One vector is turned by the same rotation once a tick. Each row is the vector after some number of ticks, and that number follows the row.
The counts run from 0 to 191.
[157 133 103 144  85 154 102 130 121 189 137 141 118 169 184 137 118 136
 159 144  76 121 121  89 127 157  91  61 144 141 118 112 131 172 124 163
 136 122 141 119 117  78 112 139 139 163 129 120  96 160 136 124 112  91
 118 111 136] | 161
[144 119 122 170  99 163  99 142 135 162 109 151  88 143 186 130 138 140
 160 131  85 137 156  89 139 168  88  53 141 163 168 125 126 143 131 144
 115 115  91 131 119  78 105 132 120 136 148 106 116 165 122 118 116 110
 128 112 132] | 71
[120 113 118 181  89 160 115 144 121 160  99 138  94 172 188 150 127 153
 150 113  74 124 130 105 133 137  73  64 143 133 124 118 159 156 123 142
 131 122 105 117 120  68 109 144 137 159 126 101 131 164 117 139 107 113
 124 109 131] | 18
[131 106 121 159  63 159 106 131 126 155 106 137  88 164 182 185 135 142
 174 128  72 141 155  88 135 145 108  73 138 156 140 124 123 159 137 147
 150 131 113 138 122  74 115 151 120 133 157 123 115 134 128 117 136  88
 131 112 136] | 130
[136 131 113 143  87 158 109 139 126 177 119 169  84 155 185 130 127 155
 131 126  79 133 129  83 119 158  94  63 146 138 148 126 149 170 119 164
 142 118 115 129  98  90 126 147 119 155 154 102 111 176 123 120  99 113
 140 126 130] | 122
[159 125 111 151  89 149  86 130 125 176 123 124 113 155 187 138 122 147
 167 141  69 112 143  91 155 162 101  51 151 141 128 144 119 160 130 149
 129 129 144 120 130  88 119 134 113 163 151 106  95 151 136 114 117  92
 119  99 133] | 10
[143 111 111 144  61 147 113 124 134 156 109 148  89 159 189 171 126 143
 160 134  71 135 155  82 120 160 112  71 143 138 145 145 123 161 135 138
 154 138 117 140 109  78 110 150 111 151 152 117 107 155 125 111 125  94
 145 138 135] | 127
[130 104 130 155  71 147 102 122 125 163 112 158  75 171 192 177 126 141
 160 131  81 136 158  92 126 148 106  69 145 142 149 136 125 150 129 136
 151 135 115 133 122  90 107 159 110 130 143  95 106 138 129 116 120  92
 134 113 129] | 53
[157 128 118 153  94 165 113 131 142 167 119 155  79 149 184 132 130 147
 146 120  69 130 154  93 129 162 114  56 149 143 158 135 132 162 130 151
 130 116 106 126 105  93 109 146 109 154 149 101  97 171 131 123 100 110
 134 140 142] | 48
[156 119 113 151  94 152  99 128 123 171 115 136 109 160 178 137 120 143
 176 133  71 109 148  98 145 159 101  48 153 135 125 139 121 158 125 149
 132 126 133 115 128  80 108 134 123 173 148  96  88 139 138 123 115  98
 109  98 136] | 11
[132  98 118 162 100 151 105 125 128 159 102 151  78 171 202 134 139 133
 147 145  95 143 161  99 130 173  97  70 142 148 157 123 133 151 120 136
 138 127 107 132 120  86  98 168 116 142 137  88 100 154 122 110 115 114
 116 106 124] | 75
[140 108 117 151 105 160  96 129 111 174 114 127  99 177 185 156 147 136
 170 135  85 133 124  97 137 163 105  71 153 164 121 107 140 169 130 157
 122 128 127 125 127  66 105 164 144 144 125 126 102 153 132 122 123  94
 105  99 139] | 135
[146 130 113 178  79 164 111 142 131 157 117 144 114 138 194 151 122 149
 159 133  79 125 141  80 136 148  79  62 137 161 149 117 118 155 124 136
 108 112 101 138 116  74  99 121 120 146 150 119 122 170 121 116 118 101
 136 121 140] | 68
[139  99 116 162  89 156 113 127 134 147  97 147  78 178 188 154 128 137
 150 126  77 142 174  99 123 154 107  66 142 128 157 127 145 148 137 135
 156 124 109 124 118  83 102 163 105 147 139  94  92 139 134 127 122 107
 121 118 138] | 151
[143 104 115 160 102 159 106 126 132 160 100 159  80 163 191 126 139 140
 158 133  89 140 170 100 128 178 103  63 141 150 161 119 137 143 123 141
 137 124  95 123 121  83  98 161 124 143 135  90 100 152 128 122 114 115
 116 108 131] | 74
[139 148 109 164  85 169 105 124 126 166 114 154 115 148 186 143 116 165
 147 133  75 112 138  99 127 158  83  63 143 148 141 105 132 162 104 134
 107 105 106 128 111  83 102 134 119 164 148 109 123 175 126 116 109 110
 137 122 139] | 143
[140 123 108 152  56 147 113 116 140 169 125 146  96 143 197 171 127 149
 165 144  79 128 150  89 125 161 109  76 136 157 137 140 122 166 122 141
 151 127 121 136 108  85 113 158 112 151 153 118 115 159 124 102 115  86
 142 135 125] | 28
[144 110 118 168 105 161  97 126 135 159 103 148  83 160 187 131 141 136
 163 132  84 134 164 106 130 181 110  57 146 150 160 128 136 139 124 138
 126 133  92 122 123  78 100 151 126 142 129  99 108 167 125 116 110 110
 115 114 136] | 73
[118 113 120 148  71 157  89 120 118 161 103 152  81 178 179 181 128 145
 168 125  73 137 153 110 131 149 103  72 150 142 131 114 142 152 125 146
 152 137 112 122 123  86 114 161 126 135 136 104 113 139 132 128 116  87
 126 105 132] | 55
[139 123 103 159  77 153 103 100 138 174 121 126 106 157 206 160 122 165
 150 155  77 125 155 105 137 157 104  85 141 158 125 109 148 165 108 135
 145 118 138 121 116  95 114 178 111 154 139  99 105 161 129 107 114  97
 125 128 123] | 179
[119 109 122 180  81 148 124 147 115 155 104 141  93 177 189 152 123 150
 149 120  83 114 132  97 140 133  71  62 142 129 132 125 135 155 124 137
 137 115 116 124 125  71 100 138 126 159 138  87 123 138 119 129 118 111
 115  98 130] | 16
[143 112 123 182  71 146 129 148 128 164 117 133 100 159 195 160 118 133
 161 126  75 115 137  83 134 134  80  56 131 134 136 138 115 158 139 133
 124 119 115 126 122  69  96 122 123 159 132 108 113 143 127 123 117  92
 126 113 133] | 90
[149 136 111 172  73 166 120 137 131 158 118 145 117 145 187 150 122 150
 154 129  82 125 136  76 126 145  80  66 133 155 148 105 115 163 121 140
 112 100 105 137 110  73  93 126 123 152 152 122 121 158 127 118 123 101
 129 125 140] | 67
[123 107 106 158  90 150 105 106 128 159 105 146  88 177 196 147 127 153
 151 144  89 133 166 111 124 166 100  79 146 139 141 111 153 153 110 128
 152 130 115 125 119  90  99 185 116 149 131  87 101 152 129 118 116 106
 116 107 125] | 77
[159 130 120 156  95 167 101 132 140 173 121 143  88 143 186 133 128 153
 144 125  64 129 142  90 133 166 109  61 150 144 155 134 141 162 127 148
 120 122 108 126 108  91 122 142 108 158 145 109 104 182 129 119  97 108
 142 143 144] | 47
[130  98 120 162  77 147 102 121 127 150 105 127  81 185 202 173 129 142
 155 140  75 141 161 103 129 146 103  80 143 134 143 120 149 155 130 130
 151 134 117 124 123  87 103 172 111 139 127  98 103 149 131 117 120  96
 125 119 129] | 153
[148 125 106 137  75 158 118 125 136 166 111 165  90 154 181 147 125 148
 152 125  75 132 154  84 112 165 114  63 145 128 147 134 130 169 128 149
 155 127 113 133 100  82 113 147 117 165 155 111 102 161 134 120 111 107
 139 138 137] | 125
[137 124 106 163  94 153 116 115 110 176 119 144 117 168 193 144 125 145
 148 145  90 108 116  93 122 165  91  75 147 154 127  98 134 174 104 139
 107 106 126 134 116  74  83 159 134 171 124 113 108 163 129 118 113 102
 109 114 140] | 139
[114 119 126 181  90 151 120 127 120 171 111 146  88 172 199 153 123 152
 139 121  77 110 124 101 137 139  81  69 151 144 122 109 152 162 113 140
 121 112 110 124 118  82 104 161 135 161 119  98 125 160 116 133  91 109
 122 116 133] | 117
[130 117  95 150  88 149 118 121 131 170 111 158  93 162 198 127 137 145
 152 141  97 139 142 100 111 178 101  75 139 148 136 108 154 166 115 154
 155 126 111 127 102  72 112 170 138 156 133 106 114 171 124 117 106 112
 119 127 120] | 99
[135  98 102 163  96 145 117 120 135 156 109 124  89 162 206 133 142 143
 154 145  96 144 153  99 132 175 108  83 141 156 143 117 153 164 122 139
 147 130 112 127 114  77 107 184 123 153 129 102 102 173 125 113 117 113
 114 126 123] | 175
[140 128 109 168  66 156 121 142 126 160 111 161 113 150 183 148 116 142
 160 128  83 118 142  84 121 145  72  55 131 137 143 125 110 156 127 142
 128 114 107 137 113  67  89 116 129 162 148 111 127 151 121 121 120 100
 127 105 131] | 166
[153 112 129 155  82 149 108 126 139 170 120 154  80 158 198 149 126 136
 148 132  75 130 156  88 126 164 112  60 148 135 157 153 122 154 133 137
 138 132 103 133 113  94 109 147 102 152 141  98  98 159 126 113 111 102
 137 136 140] | 50
[146 131 105 141  84 155  83 136 123 170 116 120 114 172 193 148 121 156
 149 140  67 131 136  89 146 149  88  74 148 136 122 115 151 174 122 156
 141 130 146 125 114  94 135 149 114 154 159 106 102 166 139 117 120  97
 133 105 130] | 83
[127 111 111 177  89 160 109 152 129 147  97 146  88 150 188 140 139 147
 160 122  85 141 150  95 137 163  79  57 134 155 153 120 136 141 131 145
 132 119  90 128 116  65 108 132 135 139 150 110 132 166 116 123 123 113
 127 108 130] | 170
